In the rows, zero is written as 128.
The rows below fall into families. The same turns and mirrors carry the whole set onto itself and the rows of a family onto each other. For each named row, which other rows are in its family? Write them in the order they are listed.
These 18 rows form 3 families of 6 rows each.
J_989: [139 111  81 123 125 144 119 100 131 107 117 124 150 114 163 148  94  94
  89 137 148 133 155 150 112]
J_912: [132 103 134 103 113  90 106 126  95 134 155 116 125 135 130 150 137 105
 138 142 115 139 125 116 108]
J_910: [166 157  85 135 154 105 157 124 118 145 149  98 153  89 109 116 108 134
 148 118 146 114 154 123 122]
J_913: [168 167 106 119 142  77 147 123 130 134 148 109 157 101 137 142  92 125
 127 148 131 127 162 125 138]
J_218: [136  96 129 113 115  98 111 130  91 139 156 106 121 129 117 139 141 105
 144 129 121 134 126 123  99]
J_902: [123 112 129  92 116  96 104 119  93 134 152 131 129 136 134 153 140 115
 140 142 116 139 118 101 114]
J_984: [130  97 119 113 122 112 114 127  86 143 155 110 121 126 109 131 150 114
 153 118 127 129 119 113  97]
J_905: [174 156  99 134 145  86 154 128 125 140 150  94 152  94 120 128  97 122
 135 133 137 121 164 135 126]
J_923: [133 107  64 131 135 168 127  99 120 115 117 120 147 105 143 129 106 105
 106 114 160 123 146 144 103]
J_544: [128 121  77 111 129 149 117  92 129 106 114 140 154 115 170 153  95 104
  91 139 148 134 146 135 119]
J_558: [115 113 120  92 123 110 107 115  88 138 152 135 129 132 126 146 148 125
 151 130 123 132 112  92 113]
J_542: [146 179  85 107 157 105 148 109 120 139 145 134 163  98 131 134 107 151
 145 132 141 119 141  93 142]
J_236: [120 123  67 109 136 163 119  88 125 109 113 145 154 113 163 146 103 115
 101 128 153 128 139 123 119]
J_771: [155 179  99 105 148  86 144 113 127 133 145 129 162 102 142 145  97 139
 133 148 133 127 151 104 146]
J_64: [120 106 114 102 126 117 111 120  85 142 154 125 126 128 114 135 152 124
 157 119 128 128 112  98 104]
J_531: [152 168  78 122 160 114 156 115 115 144 146 118 158  91 114 120 112 148
 153 116 148 113 144 103 131]
J_613: [141 104  74 132 128 154 125 103 126 112 117 114 146 108 151 136  99  94
  97 125 154 128 154 155 104]
J_223: [123 116  61 119 139 173 124  91 120 114 114 136 152 107 150 135 108 115
 109 116 161 123 139 128 110]

The rest of the family of J_64: J_912, J_218, J_902, J_984, J_558
The rest of the family of J_223: J_989, J_923, J_544, J_236, J_613

The rows below fall into families. The same turns and mirrors carry the whole set onto itself and the rows of a family onto each other. For each named row, which other rows are in its family? Write them in the order they are listed.
These 16 rows form 4 families of 4 rows each.
J_914: [116  89 144 125  61  96 129 117 118 153 149 164]
J_564: [142 123  99 163  72  97 132 103 139 132 151 150]
J_164: [113  86 145 120  70  96 131 112 126 160 148 165]
J_861: [119  83 149 122  60  94 135 115 123 151 147 156]
J_232: [158 113 178 101  88 138 129 112 143 182 152 142]
J_421: [148 130  98 160  65  97 129  97 144 137 156 147]
J_663: [182 145 131 143  92 141 126 100 164 154 155 125]
J_283: [150 106 178 106  95 139 133 118 137 179 148 143]
J_475: [153 114 170 103  91 145 132 113 140 182 157 145]
J_889: [136 129 103 165  74  90 129 104 141 137 153 149]
J_732: [181 151 129 145  93 139 129 107 164 155 158 133]
J_953: [119  84 145 120  66  96 132 109 118 160 145 160]
J_48: [145 122 100 161  66  94 127 101 142 131 155 141]
J_385: [180 148 133 138  99 139 132  98 165 162 157 127]
J_605: [177 155 129 145  95 139 131 105 158 159 163 130]
J_896: [155 108 180 105  87 143 133 112 146 173 148 142]

The rest of the family of J_889: J_164, J_475, J_605
The rest of the family of J_896: J_861, J_663, J_48
The rest of the family of J_283: J_914, J_421, J_385

The rows below fall into families. The same turns and mirrors carry the whole set onto itself and the rows of a family onto each other. For each named row, which other rows are in its family? Write them in the order they are listed.
These 20 rows form 4 families of 5 rows each.
J_967: [131 162 186 152 102 133 117 150 131 126 160 135 145]
J_153: [133 153 140 117  93 143 158 109 133 116 136 105 121]
J_331: [139 158 134 103 108 112 186 111 137 148 164 121 125]
J_572: [111 160 162 152  84 143 117 143 137 120 149 134 137]
J_290: [120 137 139 114 150 124 177 156 130 162 181 127 155]
J_243: [126 154 180 134 116 119 140 190 163 122 164 122 159]
J_751: [117 137 137 123  84 128 152 125 144 107 133 100 118]
J_877: [135 137 173 131 132 123 149 188 165 118 174 128 154]
J_79: [146 154 160 130 121 115 148 188 166 104 172 125 148]
J_730: [133 179 127 102 104 108 178 131 134 148 170 127 120]
J_543: [118 161 180 145  99 133 110 147 146 121 156 135 146]
J_813: [120 141 151 128  87 139 143 108 134 117 137 112 119]
J_463: [135 127 170 144 127 122 157 182 164 123 168 126 167]
J_972: [115 138 157 132  93 140 147 106 132 128 129 108 137]
J_726: [136 157 118 108 117 104 180 118 137 150 173 121 143]
J_658: [149 148 138 118 100 111 190 114 131 148 163 122 127]
J_715: [122 126 134 116 144 113 166 179 138 141 185 118 149]
J_803: [116 129 129 113 146 118 175 158 144 152 186 131 151]
J_233: [104 172 158 138 106 128 102 146 135 123 158 129 145]
J_444: [101 133 115 114 142 129 169 166 146 139 174 124 152]

The rest of the family of J_751: J_79, J_730, J_233, J_444
The rest of the family of J_153: J_572, J_243, J_726, J_715

The rows below fall into families. The same turns and mirrors carry the whole set onto itself and the rows of a family onto each other. For each named row, which other rows are in its family? Write them in the order they are listed.
These 28 rows form 7 families of 4 rows each.
J_56: [120 110 138 173 139 114 137 135 121  95 116 144 153 157 101 130 157 147
 120]
J_187: [166 100 138 101 136 129 145 142 154 116  95 103 111 122 152 116 103 108
 143]
J_349: [127 121 121 158 143  83 132 138 116  95 134 133 139 139 134 114  90 132
 151]
J_768: [170 115 159 117 152 150 163 128 132 132 100 110 140 115 127 122 166 153
 123]
J_577: [119 117 116 148 154  81 135 153 126 111 139 123 132 142 121 135  97 142
 155]
J_940: [122 119 141 166 132 122 135 130 129  95 107 126 159 158 104 126 156 157
 109]
J_37: [169 118 129  92 142 117 155 149 136 120  94 105 114 133 145 106 113  99
 140]
J_919: [163 106 159 124 150 149 159 132 129 126 102 122 136 123 116 128 182 141
 121]
J_397: [157 117 142 131 158 147 172 132 131 143  93 109 146 117 128 116 172 147
 124]
J_403: [154 108 157 124 163 144 164 123 139 142 106 108 129 120 119 123 169 154
 121]
J_496: [124 117 116 160 151  85 129 129 124 108 136 129 127 132 138 108  95 122
 156]
J_436: [121 102 118 162 145  92 138 139 135 106 127 123 132 128 144 119  83 130
 155]
J_445: [170 113 140  88 147 124 139 143 153 116 104 120 112 128 149 105 112 106
 147]
J_437: [115 123 130 152 134 129 117 145 149  99 111 124 158 156 111 135 166 151
 120]
J_662: [118 131 139 172 124 123 136 137 133  98 113 142 150 160 118 136 150 148
 107]
J_707: [179 127 142 100 133 125 153 147 136 120 105 123 104 126 153 124 109 105
 138]
J_259: [111 103 134 174 128 125 132 132 148  97  98 120 151 157 112 129 139 150
 112]
J_999: [135 111 122 150 141  83 131 143 114  93 134 142 126 140 131 117  98 110
 156]
J_192: [181 108 143  95 147 121 150 144 128 117 112 126 110 117 145 114 122 101
 153]
J_254: [121 115 135 171 137 119 130 129 142 101  98 136 150 168  99 119 146 150
 113]
J_652: [153  98 153 137 152 154 164 128 148 138  94 104 139 112 130 128 158 156
 125]
J_760: [170 122 136 132 154 150 144 129 136 145  98 105 137 106 128 128 170 146
 141]
J_112: [180 119 125 104 139 113 135 149 138 123  92 107 107 136 129 124 102 107
 151]
J_817: [128 129 124 155 138  87 142 144 119 105 140 140 124 137 145 129  89 125
 146]
J_256: [176 118 139  93 139 115 143 142 133 109 109 112 114 122 150 109 104 106
 148]
J_523: [163 126 157 136 144 153 166 129 131 139 104 121 132 117 133 136 169 149
 116]
J_671: [108 122 125 164 133 118 137 139 134  97 103 124 160 164 113 118 158 141
 110]
J_17: [119 119 111 149 153  81 149 149 120 108 132 127 139 138 141 110  94 125
 152]

The rest of the family of J_496: J_403, J_445, J_254
The rest of the family of J_437: J_577, J_760, J_112
The rest of the family of J_999: J_56, J_919, J_192
The rest of the family of J_671: J_37, J_397, J_17

The rows below fall into families. The same turns and mirrors carry the whole set onto itself and the rows of a family onto each other. For each named row, which other rows are in its family? Write them in the order they are listed.
These 32 rows form 4 families of 8 rows each.
J_323: [135  86 131 152  92 162 135 136 147 124]
J_62: [103 131 138 113 137 132 117 155 147 142]
J_310: [110 120 166 117 139 155 117 139 120 135]
J_742: [100  85 134 100 153 129 130 134 173 100]
J_58: [104  79 129 109 145 121 125 146 163  91]
J_25: [ 99 132 147 100 146 136 127 138 158 134]
J_895: [137 120 122 156 155 138 153 111 149 108]
J_539: [ 98 122 167 121 135 151 114 135 128 135]
J_51: [111 134 121 107 140 133 117 138 137 135]
J_63: [131 121 130 151 153 141 155  99 147 107]
J_892: [132  94 157 139  89 154 134 131 169 128]
J_105: [111  63 149 121 152 144 119 134 138  91]
J_315: [131  86 131 142  92 166 134 131 166 132]
J_419: [104  67 138 133 139 156 113 143 137  89]
J_420: [135 112 130 174 137 133 122 106 155 115]
J_915: [103 137 145 107 135 132 124 151 145 133]
J_530: [105  76 122 116 149 121 118 148 165 101]
J_643: [ 99  65 151 123 146 141 115 130 147  92]
J_165: [137 106 152 167 132 123 124 107 162 106]
J_793: [127 120 130 175 133 129 123 111 162 109]
J_560: [103  75 164 125 141 142 111 137 156  87]
J_942: [104 123 153 137 137 160 108 143 118 124]
J_28: [138 108 130 178 128 135 125 116 138 110]
J_983: [131 113 106 154 150 135 154 110 144 120]
J_566: [116  99 136 124 118 164 173 133 170 135]
J_303: [103 124 177 124 133 151 109 140 142 121]
J_507: [133  94 124 126 108 170 166 137 160 124]
J_945: [120 112 132 152 161 133 162 108 163 113]
J_249: [122  92 130 144  87 160 136 136 174 124]
J_862: [127  93 108 128 112 160 163 132 153 134]
J_702: [128  92 130 121 108 171 167 124 158 121]
J_186: [112  78 107 101 141 129 121 139 155 101]

The rest of the family of J_566: J_51, J_892, J_419, J_165, J_942, J_945, J_186
The rest of the family of J_983: J_323, J_742, J_25, J_560, J_28, J_303, J_862
The rest of the family of J_63: J_62, J_310, J_105, J_530, J_793, J_249, J_702

The rows below fall into families. The same turns and mirrors carry the whole set onto itself and the rows of a family onto each other. For each named row, which other rows are in its family? Write them in the order they are listed.
These 16 rows form 4 families of 4 rows each.
J_429: [149 141 124 114  84 148 130 111 115]
J_109: [105 138 137 117 135 119 154 127 101]
J_74: [142 120 117 118  94 108 100  71 136]
J_812: [112 137 132 119 139 117 147 127  91]
J_12: [119 139 152 116 131 129 150 120  93]
J_318: [147 110 106 113  86 103 106  80 126]
J_128: [135 110 105 117  80 112 104  81 129]
J_59: [144 148 112 109  83 139 126 119 113]
J_214: [141 138 112 113  80 144 145 115 105]
J_838: [112 104 125 125 138  86 116  86 117]
J_728: [110 103 140 127 140  88 128  83 112]
J_571: [112 121 146 121 141  87 120  81 115]
J_711: [126 136 137 120 139 125 149 131  94]
J_486: [111 109 133 115 139  80 116  93 120]
J_865: [127 117 114 115  83 103 105  73 132]
J_287: [135 143 113 109  83 143 133 121 102]

The rest of the family of J_12: J_429, J_74, J_571
The rest of the family of J_214: J_109, J_318, J_486
The rest of the family of J_59: J_728, J_711, J_865

